Rows are one point carried round by a steady rotation, each followed by how many ticks it has turned.
The counts run from 0 to 492.
[167 143 120  95 151 115  99 139 134 176 118 119 146 146 114 134  96 120
  84 128 181 131 154 139 145 174 158 137 135 102  92 136 160 151  69 114
  62 119 151 159 121 121  90 117 132  89 112 102 127 137  71 160 100  87
 156 174 152 130 108 129  96 120 170 146 109 135 137 158 142 156 154 105
 118  91 121 137 115 145 183 177 149 126 158 121 129 145 128]
321
[172 148 152  98 120 134  91 150 143 171 122 118 152 133 114 130  81 129
  88 139 185 113 132 117 151 162 143 128 125  89  92 168 134 140 102 111
  85 128 147 165 106 108 120  99 152 106  99 104 134 124  73 151  85  90
 138 153 130 116 134 109  87 140 165 136 107 181 136 167 155 175 150  92
  94  97 116 133 144 147 174 158 134 126 148 132 145 138 148]
174
[148 131 125 110 136 136  97 140 150 162 110 140 125 163 134 138 140 158
  94 131 199 107 156 117 151 159 160 121 118 117 101 130 157 161 103 112
  67 110 136 176 119 112 101 117 148  85 108 104 119 129  77 168  85  86
 142 187 140 138 121 122  89 114 168 128 139 156 132 142 126 154 164 106
 102 103 144 130 107 153 183 182 160 131 138 130 135 136 132]
70
[150 126 135  92 145 117  93 151 138 173 125 144 124 159 141 124 125 148
 109 134 179 113 154 135 140 170 145 137 112 132 103 118 142 138  95  93
  79 115 138 179 115 123 113 131 144 106 111 122 131 133  73 151  89  79
 149 185 127 130 119 118  86 121 173 136 139 180 133 156 134 148 150  83
 102  93 141 117 116 139 207 184 146 135 145 130 145 137 137]
79
[155 134 133  99 150 129 111 165 133 186 133 140 141 159 120 129  94 144
  97 150 172 109 152 125 139 163 166 133 119 115  92 142 149 131 103  90
  61 116 130 182 120 125 110 118 146 102 103 107 127 133  82 150  91  93
 136 172 138 132 120 119  94 124 160 124 151 160 126 155 139 147 152 101
  99  74 139 120 107 139 191 172 168 133 160 139 144 158 148]
428
[146 142 139  99 133 126  96 147 146 158 113 143 126 148 121 147 127 148
 102 145 191 104 149 121 143 156 169 126 111 115  91 143 153 148  95 100
  70 113 144 177 111 108 103 117 152  93 101 116 110 139  79 167  94  91
 153 186 140 143 112 120  82 110 169 120 156 162 140 145 132 150 150 100
 100  96 146 134  94 147 182 183 159 144 128 131 138 140 139]
59
[170 142 124 107 139  99  83 144 141 160 123 133 138 138 119 121 121 123
  83 140 183 123 141 134 133 160 154 136 121 114  98 159 158 159  78 118
  76 131 140 162 113 125 101 127 149 104 103 110 137 142  65 147 101  79
 139 171 142 129 101 129  79 118 176 133 105 151 149 164 151 183 161  76
 125  90 117 124 119 138 189 163 136 122 159 133 140 134 119]
330
[165 125 135 104 136 128  98 129 126 188 125 133 146 141 106 121  89 124
  90 142 172 139 142 123 153 176 148 135 119  90 102 144 150 162  82 107
  76 118 136 161 115 128  99  93 133 102 110 107 147 139  74 142  87  77
 131 162 120 146 130 125  98 128 172 149 100 164 122 161 146 165 164 115
 100  92 116 129 134 150 178 166 148 119 143 128 145 142 140]
159
[178 132 129 100 147 122 114 147 125 184 121 131 145 140 103 131  88 118
  80 141 183 131 148 134 150 174 167 141 123 107  83 133 143 159  75  97
  75 111 155 149 132 117  95 116 130  99 112 112 124 134  91 166  82  79
 165 165 137 141 112 121  95 126 157 133 116 149 139 146 132 148 140 126
  97  72 128 130 126 143 182 176 166 124 160 128 137 161 142]
300
[161 153 148 109 116 123  84 152 156 166 135 130 144 137 124 127 109 123
  75 149 205 105 148 113 156 154 147 135 107  93  91 159 130 151 113  92
 110 113 150 165 119 111 126 112 156  98 100 111 127 114  74 168  82  87
 136 170 138 125 126 112  77 128 158 121 133 171 139 150 134 160 140 106
  92  86 119 138 146 149 162 169 167 141 145 144 137 148 151]
238
[140 130 132  95 150 120  89 161 150 166 139 151 129 145 136 118 123 144
  90 151 169 112 154 132 144 157 153 131 118 115  96 142 148 134  91  93
  72 107 121 181 124 133 115 113 142 107  99 128 142 129  78 138  90  84
 128 181 128 133 103 117  84 121 181 138 131 178 129 163 147 156 160  84
 115  79 130 120 105 143 190 169 151 127 145 141 150 151 135]
406
[157 138 125 105 134 121  85 129 154 150 109 130 132 140 113 140 129 136
  91 143 190 108 142 126 148 160 163 117 129 106  79 158 146 163  77 116
  70 118 142 161 117 108  96 106 151  90  94 126 123 149  82 151  95  86
 147 173 144 147 100 129  83 112 185 132 117 161 146 147 145 171 160  98
 123  97 131 141 103 148 164 173 133 125 123 136 143 130 136]
6
[146 141 138  93 141 134  84 155 120 174 123 132 140 133  97 141  97 113
  89 155 176 131 148 136 136 161 159 130 116  95  89 165 160 138  82 101
  70 111 136 163 113 125  99  99 131 105 104 124 142 141  78 158 109  90
 139 179 127 143 112 118  87 101 174 133 128 156 135 158 149 156 150 113
 116  83 128 139 110 144 182 173 170 133 142 129 131 152 140]
364
[141 130 129 115 141 128  71 138 161 150 123 138 135 137 133 128 140 144
  74 143 200 102 159 127 154 152 145 122 113  94  86 152 134 161 103 101
  81 111 136 161 129 127 116 100 148  87 103 122 140 132  78 162  89  78
 125 179 145 132 112 125  90 119 184 130 118 169 136 146 129 170 165 103
 123  94 122 145 132 155 166 167 165 131 123 140 135 144 144]
399
[147 130 123 106 144 125  73 132 149 161 119 143 138 138 128 125 126 140
  78 145 184 113 153 126 143 157 145 121 117  89  96 161 142 162  99 109
  77 114 133 166 119 127 111  88 148  89 100 120 147 142  78 147  98  75
 125 175 135 140 119 133  89 115 188 140 113 163 126 159 146 181 176 102
 128  92 116 142 127 153 167 160 156 123 126 140 144 136 137]
18
[152 114 122 108 138 145  94 144 156 152 136 149 127 144 123 128 129 149
  86 140 189 101 158 128 160 158 162 117 119 111  77 139 132 160  97  94
  69 106 142 162 138 123 109  97 150  98 100 134 133 132  96 162  75  78
 141 171 135 140 110 124  91 123 176 121 121 174 138 142 125 158 164 114
 108  84 131 140 124 154 167 170 160 124 124 143 144 156 152]
409
[167 150 148  89 123 134  87 152 130 180 127 115 146 140 110 132  79 121
  98 141 175 128 137 118 149 173 143 136 122  95  99 162 145 128  97 111
  80 128 144 168  97 114 111 106 151 109 102 106 136 124  69 146  92  99
 139 160 122 118 133 109  91 143 164 144 116 172 136 171 155 159 147  87
  95  98 127 132 136 146 186 165 136 132 157 123 141 139 145]
175
[153 134 135 101 142 105  86 150 153 171 122 149 125 159 148 126 124 149
 102 136 182 110 154 128 144 168 142 145 105 125 101 133 131 136 110  96
  83 112 142 186 112 123 122 132 150 104 108 115 136 133  62 147  86  77
 133 179 133 118 120 120  86 127 173 143 135 177 133 161 134 155 149  75
 103  95 130 110 124 139 196 173 145 135 145 141 154 138 137]
78
[149 120 128 110 133 156  89 163 136 156 135 142 127 144 122 129 125 148
 102 140 192 107 163 124 142 164 149 122 112 116  91 145 133 141 110 100
  71 110 132 163 124 102 122 110 156 100  96 124 132 115  91 163  84  86
 145 174 126 114 125 107  88 122 173 119 139 189 139 159 118 154 151  93
 104  95 141 129 152 155 191 162 166 126 143 133 135 140 144]
414
[146 133 138 112 117 141  79 145 157 160 146 136 135 134 126 125 124 143
  87 131 184 110 137 121 151 151 161 112 136 112  99 140 151 162  98 106
  68 116 129 179 120 121 110 111 150 105  95 106 138 126  82 145  74  89
 129 176 125 139 117 117  77 130 181 127 115 169 125 147 144 172 162  93
 110  96 124 134 114 162 179 171 137 131 140 141 148 136 126]
211
[156 133 123 102 150 126  86 149 129 175 129 138 141 138 110 126 106 124
  89 137 172 132 144 137 136 168 150 132 127  99  98 145 163 152  76 111
  63 111 130 158 120 134  91 104 127 102 107 113 148 136  74 140 106  79
 132 175 129 135 107 128  88 117 183 146 104 150 132 165 152 170 167  94
 125  96 119 131 124 155 191 161 150 113 156 133 136 143 129]
342
[153 119 133  94 129 149  77 151 135 161 131 127 124 142 114 133 120 145
 100 143 184 111 155 118 152 169 142 121 111 103  88 156 126 139  94 104
  72 109 135 154 121 108 113  86 147  96 104 128 139 118  91 161  86  88
 154 172 121 122 129 107  95 126 179 137 134 191 138 161 128 152 158 110
 101 100 142 141 155 158 181 168 161 125 126 131 130 139 155]
32
[168 139 132 114 137 120  96 149 163 162 142 140 138 152 145 131 126 141
  80 122 192 111 147 127 149 149 162 134 128 121  95 123 150 164  98 100
  79 119 138 181 128 118 107 139 146  96 100 102 121 116  70 148  74  82
 137 176 145 124 110 122  79 134 166 124 117 148 134 145 131 167 151  85
 111  89 126 129 112 145 183 169 150 134 160 140 146 145 120]
265
[165 137 147  94 121 127  78 153 111 177 124 126 135 135 103 122  92 115
 103 148 180 138 133 128 144 177 141 141 106 112 108 155 152 145  83 112
  86 120 139 159 102 113 115 111 145 117 105 120 139 133  70 144  98  85
 145 166 112 129 134 112  89 120 164 140 121 173 137 165 150 161 145  99
  94 103 136 118 135 146 204 171 150 125 150 124 135 139 139]
165
[186 137 131 103 126 117  86 121 140 166  91 123 132 145 127 132 122 126
  89 133 203 120 150 125 155 176 137 149 111 110  99 140 132 173  92 116
  93 125 163 149 113  96 106 116 150  88 112 106 113 136  68 170  89  74
 161 171 142 130 130 124  98 119 157 140 124 163 145 152 130 160 141 109
 103 111 127 121 142 144 178 175 156 129 127 125 124 129 142]
129
[147 150 130  91 141 108  80 151 141 171 109 130 134 146 132 130 113 128
 101 152 176 121 147 133 128 161 144 137 117  98 100 159 151 139  82 115
  73 124 136 168 103 118 104 116 140  98 101 116 133 143  63 149 114  92
 140 182 136 122 108 122  83 111 181 145 132 160 144 171 154 168 162  71
 124 101 131 128 116 137 191 170 141 129 143 121 136 133 130]
3
[189 145 138 111 129 117 104 144 150 175 110 127 142 156 131 124  96 137
  90 133 194 105 144 114 152 171 147 143 116 107  92 151 130 147 113 114
  88 137 147 168 114 100 120 122 167  93 109  97 117 128  65 156  76  81
 146 159 147 108 136 119  88 144 159 132 119 160 140 159 137 158 150  89
  89 107 133 113 145 138 178 163 142 126 156 130 144 136 142]
120
[185 132 135 104 132 125  98 160 115 158 131 130 131 140 101 127 110 116
  94 144 187 120 149 137 140 179 155 148 110 129  92 136 139 150  82  98
  84 121 147 146 125 105 113 130 146 119 104 118 123 130  82 158  87  81
 172 161 128 119 127 112  83 121 152 132 124 172 158 162 133 146 129  98
 104  87 139 117 144 138 200 170 166 127 158 132 130 149 138]
295
[181 144 138  98 140 113 105 150 138 186 107 131 148 159 132 125  95 132
  98 137 177 117 143 123 145 176 143 148 114 111 100 135 144 138 109 114
  83 131 148 177 103 103 104 130 151  93 112  89 126 130  61 151  94  87
 148 163 142 108 138 121  96 140 156 140 127 157 136 160 135 157 154  87
  92  98 128 111 129 136 192 160 139 127 166 126 144 136 140]
121
[188 122 132 117 137 119  94 133 144 155 134 140 129 139 124 118 130 133
  77 135 199 113 147 133 158 164 153 135 118 128  80 125 124 173  86  96
  89 111 153 150 144 121 114 122 139 103 106 123 132 126  87 157  65  69
 155 166 133 136 116 118  86 133 165 132 109 169 142 137 122 159 141 109
 103  81 123 130 145 148 174 170 157 124 136 141 137 154 136]
280
[150 121 126 102 153 129  89 152 154 169 133 144 142 154 135 118 112 151
  78 142 177 109 156 125 154 167 138 129 113  90  85 146 124 140 112  92
  80 105 137 172 131 131 120  94 148  94 103 122 149 123  81 146  86  79
 128 169 135 121 117 119  92 142 172 138 129 180 126 157 136 159 163 105
 110  82 120 134 143 150 169 165 160 127 143 146 148 160 156]
411
[170 130 125 120 131 125  85 138 161 166 131 138 135 148 143 120 140 133
  69 129 201 110 154 129 157 163 137 137 122 103  93 131 128 173 107 102
  99 112 151 156 134 113 116 123 144  91 112 106 135 114  71 161  73  69
 139 172 143 118 119 122  84 137 167 127 113 161 139 146 116 165 152 106
 109  99 116 135 156 153 169 170 169 131 149 140 130 140 135]
270
[187 137 131 117 120 127 101 164 120 157 138 133 135 134 101 125 111 122
  89 143 194 119 140 126 143 163 165 138 113 135  88 142 140 157  84 103
  80 123 141 152 129 103 103 137 156 116  99 121 119 126  86 156  79  81
 154 161 124 129 123 109  74 116 159 116 121 164 156 158 131 154 140  96
 102  83 140 114 133 137 195 160 155 124 160 134 133 146 135]
296
